First come named turns, each shown by rows before and after it. For each pair of rows after them, which turns, in which order, take the first row to the second? The first pair is done for you.
z_651 (before => after):
[ 0.14 -0.50  0.42 -2.17 -1.01  0.38 -0.10  1.66 -0.61 -0.86 -0.19  0.47
 -0.89  1.71 -0.46  0.82  2.17 -0.01  1.50 -0.03 -1.10 -1.30  0.32 -1.78
  0.62  0.34] => [ 0.10  0.25  1.15 -1.30 -1.21  1.83 -0.55  1.40  1.79 -1.18  0.13  0.17
 -1.34  1.23 -1.07 -0.22  1.01  0.67  0.77  0.77 -1.14  0.22  1.24  0.09
  2.42  0.48]
[-0.05 -1.10 -1.59 -1.71 -0.66  0.50  0.96 -0.83 -0.57  0.80  2.02 -0.16
  1.68  0.60 -0.72 -0.73 -2.03 -0.42  0.54 -0.13 -0.12 -1.15 -0.36 -1.32
  0.22 -0.64] => [-0.13 -1.07 -1.18 -2.40 -0.71  1.30  0.60 -0.45 -0.14  0.93  1.66  0.26
  1.80  0.28 -0.58 -1.19 -1.77 -0.31  1.24  0.21 -0.46 -1.01  0.19 -0.98
  0.67 -0.24]
[-0.69 -0.37  0.36  0.65 -1.49 -0.22 -0.48 -0.85  0.00 -1.65  0.61 -0.93
  0.81  0.21 -0.05  0.96 -1.22  0.65 -0.20 -0.33  1.08 -0.82  0.06 -0.48
 -0.49  0.05] => [-0.57 -0.47  0.48 -0.13 -1.61 -0.26 -0.47 -0.68 -0.15 -1.57  0.73 -0.71
  0.60  0.13 -0.09  1.24 -0.48  0.27  0.45 -0.06  0.82 -0.88  0.09 -1.00
 -0.64  0.17]
[-0.02 -0.21  0.25  0.65 -0.43 -0.40 -0.54 -0.22 -0.32  0.35  0.58 -0.68
  0.35  0.19  0.37 -0.27 -0.02  0.53 -0.94  1.06  0.15  0.20  0.38  0.43
 -0.92 -1.41] => [ 0.09 -0.40  0.32 -0.29  0.02 -0.14 -0.44 -0.04 -0.67  0.18  0.19 -0.47
  0.92  0.34  0.59  0.01  0.05  0.45 -0.68  0.37  0.19  0.05  0.57 -0.03
 -1.08 -1.34]
z_929 (before => after):
[-0.71  1.66 -0.30  0.05  0.44  0.74 -1.10  1.00 -0.01  0.45  1.16  1.33
  0.23  0.07  0.91  2.47  1.49 -1.36 -0.12 -0.61 -0.10  0.12 -0.41  2.66
 -0.06  0.36] => [-0.55  1.49  0.63  0.57 -0.12  0.48 -1.84  0.89  0.53 -0.40  0.75  1.61
  0.79  0.37  1.64  1.81  0.46 -1.03 -1.29 -0.18 -0.13  0.84  1.16  2.53
 -0.53  0.89]
[-1.32  0.01 -0.45  1.05 -2.46  0.98 -0.89 -0.02  2.80  0.75 -0.32 -1.37
  0.98 -0.91  0.50 -2.13 -2.37  1.51 -2.55  1.53  0.65 -0.04  0.19  1.43
  1.60  2.77] => [-0.66  0.14 -3.20  1.18 -1.93 -1.22 -0.06 -0.61 -0.89  2.20  1.30 -2.67
  0.13 -1.32  0.41  0.12 -1.15  0.13 -0.94  0.60  2.21 -1.54 -3.53  0.13
  0.19  1.95]
[ 0.21 -1.10 -0.35  0.24 -0.09  0.30  1.18 -1.22 -0.89  0.75 -0.15 -0.49
 -1.88 -2.10 -0.59  0.37 -0.98 -1.87  0.04 -0.25  0.31  0.50 -0.84  0.98
  0.54 -1.17] => [ 0.51 -1.09  0.46  0.27 -0.47  1.04  0.54 -1.21  0.51  0.16 -0.81 -0.31
 -1.54 -1.98 -0.40 -0.92 -1.72 -1.14 -0.54  0.32  0.04  0.85  0.85  1.43
  1.10 -1.00]
[-0.56 -0.27 -0.74 -0.46  0.76 -0.50  0.80 -1.10 -1.83  0.84  0.04 -0.09
 -0.78 -0.52  0.95  0.01 -1.36  0.92 -0.75  0.21  0.25  0.41 -0.96  0.62
 -0.97 -1.47] => [-0.53 -0.17 -0.27 -0.90  1.12  1.03  0.40 -0.02 -0.23  1.10 -0.63  0.41
 -1.20 -0.91 -0.01 -1.16 -0.09  0.99  0.68  0.85 -0.73  1.17 -0.63  1.70
  0.05 -1.54]
z_410 (before => after):
[-0.09  0.27  0.00 -0.48 -0.40  1.06 -0.61  0.58  1.10 -0.42  0.22  0.26
  0.84 -0.28 -0.45  0.39  0.35  0.74  0.59 -0.11 -0.01  0.12  0.24 -0.38
  1.23  0.87] => [ 0.07 -0.25 -0.38 -0.97 -0.71 -0.04 -0.50  0.24 -0.41 -0.20  0.56  0.21
  0.89  0.40 -0.13  0.81 -0.20  0.26  0.16 -0.32  0.22 -0.74 -0.16 -1.47
  0.08  0.15]
[-1.40  0.23  1.69 -2.15  0.04 -0.95  0.08 -1.17  2.86  0.15 -1.33  1.96
 -0.31  0.72 -1.44 -2.27 -0.02  0.27 -2.71 -1.06 -0.96  1.67  2.06 -0.11
  1.02  0.01] => [-0.84  1.65 -0.81 -1.23 -2.34 -0.11 -0.95 -0.08  2.80  0.79  1.60  0.20
  0.24 -0.39 -1.94  1.23  1.85  0.17  0.13 -1.14  1.45  1.04 -1.13 -0.67
  3.30  0.53]
[ 0.23  0.21 -0.45  0.49  0.57  0.87 -0.67  0.23  2.16  0.11  0.85 -0.95
  0.46 -1.38 -1.23 -0.15 -0.27 -0.43  1.04  0.54  0.10  0.90 -0.46  1.04
  1.58  0.59] => [ 1.21 -0.81 -1.71 -0.77  0.01 -0.51 -0.16  0.28 -0.71  0.38  1.58 -0.99
  1.00 -0.41 -0.30  0.80 -0.99 -0.86  1.16 -0.08  0.29 -0.68 -1.23 -1.48
 -0.85 -0.44]
[-1.10  0.50  1.45  0.63  0.74 -0.27  0.12 -0.31  1.04 -0.07 -1.54  0.93
 -0.65  0.21  0.14 -0.82  0.82  0.14 -1.02  0.03 -0.48  0.49  1.04  2.11
  1.21  0.60] => [-0.71  0.46 -0.74  0.91 -0.67 -0.27 -0.68  0.24 -0.24  0.04  0.67 -0.32
  0.05 -0.22  0.09  1.76  2.18 -0.26  0.73 -0.37  1.19 -0.92 -1.28  0.92
  1.55  0.64]
Now pairs of rows:
Each pair is 2 to 4 turns apart.
[ 1.04  1.72  1.37  0.35 -0.19  1.50 -0.62 -0.03  1.64  0.03 -0.09 -1.86
  0.86 -1.76  0.19 -1.75 -0.11 -1.03 -0.51  0.54  0.55 -0.15  2.17  1.79
  0.83 -0.56] => [ 1.36  1.42  0.92  0.98 -0.40  0.38 -0.33 -0.99  0.28 -0.08  0.41 -2.14
  1.05 -0.69  1.04 -0.92 -1.31 -0.38 -1.72  0.15  1.22 -0.45  2.47  1.42
 -0.14 -0.45] | z_929 z_929 z_929
[ 0.42  1.64 -1.87  2.38 -0.72  1.66 -0.86  1.02  1.67 -0.19  1.31 -1.17
 -0.01 -1.57 -1.01  0.54  0.33  0.46  0.23  0.82  0.66  0.78 -1.44  0.64
  3.22  0.80] => [ 1.63  0.24 -1.56  1.85 -1.47 -0.75  0.04 -0.43 -1.29 -1.17  0.94 -1.40
  1.08  0.06  1.06  0.91 -3.26  1.22 -2.36 -0.34  1.10 -0.28  0.03 -2.02
 -0.59  0.31] | z_929 z_410
[ 0.67 -0.41  2.22 -1.17 -2.00  1.19 -0.71  0.51  2.59 -1.70 -1.26  0.67
  1.49  1.01  0.72 -0.76 -0.63  1.22 -0.91  0.20  0.85  0.72  4.19 -0.55
 -0.23  0.51] => [ 0.70  0.24 -2.24  0.66 -0.42 -0.78  0.51 -0.48 -1.95  0.92  1.60 -1.77
 -0.73 -1.06 -0.44  2.57  1.39 -0.77  0.73 -0.62  2.87 -1.00 -3.07 -0.24
 -1.20 -1.82] | z_651 z_929
[-0.38  1.05  0.39  0.03  0.38  0.90 -0.01  0.22  1.56  0.02 -0.49 -0.32
 -0.42 -0.98 -0.97 -0.65  0.27 -0.57  0.71  0.05 -1.09  0.63 -0.40  1.07
  0.67 -0.32] => [ 0.75  0.21 -0.33 -1.53  0.32 -0.19  0.67  0.56 -0.54  0.21 -0.30  0.01
  0.02 -0.11 -0.40 -0.68 -0.08 -0.50  1.10  0.04 -1.36 -0.40 -0.03 -1.11
 -1.54 -0.92] | z_410 z_651 z_410
[ 0.68  1.10 -1.80  1.26 -0.79 -0.25  0.86  0.38 -0.68  1.29  2.06 -0.70
 -1.09  0.01 -0.12  0.87 -0.54 -0.16  0.53  0.78  0.55 -0.29 -1.89 -0.17
  0.29  0.22] => [ 1.05  0.76 -1.83  0.17 -1.78  0.37  0.22  1.09 -0.45  1.06  2.16 -0.48
  0.27  0.49  0.18  0.59 -0.57  0.43  0.75  1.03  0.53 -0.77 -1.01 -1.23
 -0.24  0.56] | z_929 z_410
[ 0.40  1.12  3.08 -0.69  1.60 -1.80  0.23  1.04 -0.22 -1.14 -3.86  3.15
 -0.81  2.19  1.02 -1.29  2.19 -2.09 -0.27 -1.85  0.17 -0.26 -0.25  1.38
  0.81  1.53] => [ 0.40  1.20  3.10  0.49  0.01 -1.38 -0.42  0.55  0.56 -2.27 -3.50  2.53
 -0.03  2.55  2.09 -0.48  1.08 -1.11 -1.67 -1.97  0.75  0.10  1.20  1.43
  1.60  2.50] | z_929 z_929 z_410 z_929
[ 0.00 -0.33 -0.12 -1.72  0.15  0.95  0.19  0.90  0.68  0.34 -0.89  0.59
  0.61  0.23 -0.23 -2.37 -0.66  0.20  1.15  0.41 -1.37 -0.75  2.04 -0.94
  0.41 -1.16] => [-0.29  0.39 -1.88 -0.91 -0.35  1.43 -0.36  1.18  1.02  0.47  0.61 -0.56
  0.52 -0.59 -0.65 -0.59  0.77 -0.32  2.29  0.23 -0.06 -1.06 -0.12 -0.75
  2.03 -1.15] | z_410 z_929 z_929 z_651
[-0.90 -0.81  2.78  2.07  1.17  0.86  1.18 -0.67  1.62 -0.07 -0.59 -1.08
 -0.37  0.09  0.63 -2.48 -2.00 -0.61 -0.57  1.11 -0.41  0.30 -0.55  0.92
  0.12 -0.31] => [-0.61 -0.51  1.58  2.97 -0.66  1.04  0.16 -0.07  1.93 -0.72  0.76 -1.69
  0.76 -0.25  1.00 -0.93 -1.71 -0.59 -0.43  1.45  0.85  0.17 -1.30  0.85
  1.80  0.52] | z_410 z_929
[-0.60  0.67  0.62 -0.24  1.18 -0.75  0.54  0.36 -0.14 -0.38 -1.33  1.25
 -0.50  0.39 -0.42  0.44  2.17 -0.22  0.52 -0.82  0.36 -0.04 -0.10  0.77
  0.54  0.29] => [-0.44  0.53  1.47 -0.26  0.32 -0.32  0.27  0.32  0.76 -1.03 -1.63  1.24
  0.36  0.65  0.40  0.25  1.00  0.47 -0.40 -0.80  0.08  0.40  1.29  0.44
  0.58  0.87] | z_410 z_929
[ 0.73 -0.90 -1.04 -1.00 -0.59 -1.43  0.11  1.18 -1.06 -0.15  1.09  0.16
  0.59  0.32  0.46  1.44  0.80 -0.08  1.08  0.22 -0.55 -1.41 -1.02 -1.88
 -0.26 -0.20] => [ 0.19 -0.69  1.50 -0.22 -0.16 -0.55 -0.23  0.65  1.53 -1.21 -0.83  0.79
  0.50  0.48  0.93 -0.47 -0.76  0.84 -1.12  0.56 -1.67  0.54  2.25 -0.19
  0.72  0.84] | z_929 z_929 z_410
[-0.20 -0.73  0.99 -1.86  0.89 -0.18 -0.72  2.35  0.90 -0.98 -2.13  2.24
  1.46  0.99 -0.67  0.44  1.78 -0.35  1.24  0.21 -0.42 -0.55  2.17 -1.61
 -0.24  0.65] => [-0.32 -0.82  1.36 -1.33  0.18 -0.59 -0.59  1.39  0.51 -1.35 -2.19  1.87
  1.93  1.47  0.29  0.84  0.25  0.12  0.22  0.08 -0.13 -0.88  2.86 -2.52
 -1.18  0.92] | z_929 z_929 z_929
[-0.28 -0.62  0.29  0.31 -1.05 -0.72 -0.44 -0.64 -1.53 -0.95  0.53  0.08
  1.01  0.93  0.96  1.48  0.09  0.78 -0.87 -0.99  1.51 -0.61 -0.01 -0.43
 -0.24  1.02] => [-0.15 -0.70  0.72 -0.27 -1.30  0.08 -0.87 -0.08 -0.37 -1.44  0.28  0.57
  1.36  1.46  0.92  0.52 -0.60  1.22 -1.01 -0.65  1.02 -0.26  0.98 -0.65
 -0.29  1.34] | z_929 z_929 z_410 z_410
[ 0.61  0.68 -2.73  0.61  0.82  0.19 -0.19 -1.17 -0.30 -0.12  1.11 -1.81
 -0.58 -0.78 -1.29  0.66 -0.40 -0.45  2.30 -1.52 -0.31 -0.68 -3.05  1.29
 -1.85 -0.28] => [ 0.34  0.24  0.39 -0.75 -0.23  1.86 -1.33 -0.65  2.88 -1.96 -0.75 -0.19
  1.07  0.77 -0.42 -1.98 -1.74  0.68  1.35 -0.99 -1.95  0.51  1.78  1.08
 -1.47  1.19] | z_651 z_929
[-0.20 -0.61  0.43  0.14 -0.13  1.74  0.03 -1.22  1.07  0.29  0.09 -0.64
  1.71 -0.63  1.07 -1.39 -2.16  0.14 -3.14  1.51  0.29  0.29  0.34  1.32
  0.88  0.70] => [-0.21 -1.01 -0.29 -0.46  1.65  0.31  1.57 -1.74 -1.36  1.35 -0.01 -0.63
  0.55 -0.80  0.91 -1.59 -1.68 -0.78 -2.72  1.19 -0.25 -0.57 -1.18  0.65
 -0.89 -0.70] | z_929 z_410
[-0.21  0.21  0.23 -0.73  1.02  1.38 -1.21  1.31  2.47  0.79  0.58 -0.01
 -1.68 -0.30 -0.66 -0.93 -0.27 -0.71  1.85  0.35 -1.85  0.77  1.18  0.49
  0.81 -0.15] => [ 0.57 -0.38 -1.82 -0.55 -0.48 -0.74 -0.78  0.26 -0.57  0.32  2.55 -1.33
 -0.61  0.49  0.88  1.91 -1.17 -0.29  0.73 -0.75  0.28 -0.87 -0.48 -1.81
 -1.42 -0.11] | z_410 z_929 z_929
[ 1.73 -2.45 -1.66 -0.92 -0.67  0.72  0.03  3.08 -1.13  1.03  0.76  0.62
  0.35 -0.25 -0.98  1.33  0.95  1.07  1.48 -1.09  0.18 -1.17 -0.67 -0.92
 -2.75 -1.43] => [ 0.97 -1.90 -2.17  0.88 -0.28  1.23 -0.07  2.37 -0.83  1.37  1.10  0.10
 -0.34 -1.19 -1.39  2.53  2.15  0.48  1.57 -1.23  0.67 -0.36 -1.94  1.45
 -0.82 -0.95] | z_410 z_410 z_929 z_929
[-2.46  1.52  1.10  3.60  2.35  1.24  0.02 -1.69  1.44 -0.27  0.32 -0.16
 -2.06 -1.02 -1.20  0.16  0.67 -0.03  0.76  0.94  0.49  1.31 -2.16  3.25
 -0.10 -0.80] => [-1.54 -0.26  1.40  1.90  3.02 -1.21  1.49 -2.53 -1.55  0.16 -0.37  0.52
 -1.69  0.55 -0.20 -0.60 -1.40  0.00 -0.90  0.73 -0.22  0.15 -1.21  0.52
 -4.46 -2.01] | z_410 z_410
[-1.32  0.38  0.94  0.49  0.40  0.62 -0.89 -0.90  0.23 -0.16 -0.28 -0.60
  0.41 -0.34 -0.36  0.14  1.09 -0.41 -1.13  0.46  0.63  0.41  0.78  1.76
  1.31  0.72] => [-0.81 -0.62  0.66 -0.54  0.77 -0.69  0.09 -0.84 -1.86 -0.12 -0.23 -0.04
  0.73  0.47  0.01 -0.18 -0.05 -0.48 -2.03  0.32  0.15 -0.44  1.45 -0.08
 -1.34  0.55] | z_410 z_410
[ 1.36 -1.82 -0.22 -1.76  1.63 -0.37  1.45  0.33  0.57 -0.83 -1.40  0.79
  0.22  0.52 -0.34 -2.93 -1.38  0.64  1.41  1.19 -0.63 -0.34  1.35 -1.36
 -1.00 -1.88] => [ 1.50 -1.07 -2.14 -0.95 -0.24  0.85  0.06  1.24  1.62 -0.57  0.88 -0.71
  0.79 -0.65 -0.88 -0.73  0.37  0.58  3.18  1.39  0.70 -0.50 -0.87 -1.03
  1.78 -1.09] | z_410 z_410 z_651
[ 0.07  0.64 -0.13  0.79 -0.71  1.40 -0.47  0.63  2.11  0.58  0.95 -1.05
 -0.18 -0.54 -0.26  0.40 -0.18  0.40  0.37  0.53  0.34  0.91 -0.13  1.56
  2.36  0.97] => [ 0.33  0.53  0.32  1.45 -1.27  0.73 -0.49 -0.19  1.80  0.03  0.81 -1.33
  0.04  0.01  0.54  0.10 -1.15  1.11 -1.14  0.08  1.08  1.26  0.62  1.11
  1.44  1.33] | z_929 z_929 z_929
[ 0.01  0.24 -1.41  0.53  0.36 -0.86  0.59 -0.53 -1.36  1.28  1.93 -1.07
  0.18 -0.60 -0.43  0.36 -4.15  0.11 -1.87  0.11  0.85 -0.52 -1.51 -0.63
 -1.14 -1.13] => [ 0.04 -0.03  0.22  0.39 -0.26  0.33  0.23 -0.03  0.77  0.47  0.76 -0.64
  0.53 -0.48 -0.08 -1.25 -4.85  1.17 -2.72  0.62  0.18  0.49  1.03 -0.29
 -0.40 -0.46] | z_929 z_929
[ 1.68 -1.26 -1.22 -0.67  1.08 -1.09  0.99  0.49  0.12  0.72  1.35  0.01
 -0.62  0.35 -0.97 -0.13 -0.23 -1.04  0.97 -0.11  0.10 -1.03 -1.00 -1.46
 -0.98 -1.89] => [ 1.56 -1.27 -0.03  0.56 -0.86 -0.45  0.05  0.09  2.68 -0.90  0.90 -0.16
  0.61  0.79  0.39 -0.53 -2.60  0.86 -1.52  0.18  0.64  0.22  2.05 -0.64
  0.23 -0.25] | z_929 z_410 z_929 z_410
[-0.86 -1.25  0.64  0.41  0.17 -0.61  0.05 -1.79  0.51 -0.65  0.11 -0.73
 -1.45  0.29  1.52 -0.73 -1.34 -1.56 -1.87  0.26 -0.20  1.18  2.02  1.52
 -2.14 -0.24] => [-0.31 -1.42  0.27  0.68 -1.69  0.17 -0.66 -0.98  1.07 -1.21  1.43 -1.28
 -0.63  0.50  2.21  0.11 -1.21 -1.18 -1.62  0.50  0.87  0.58  1.82  0.82
 -1.64  0.34] | z_410 z_410 z_929 z_929
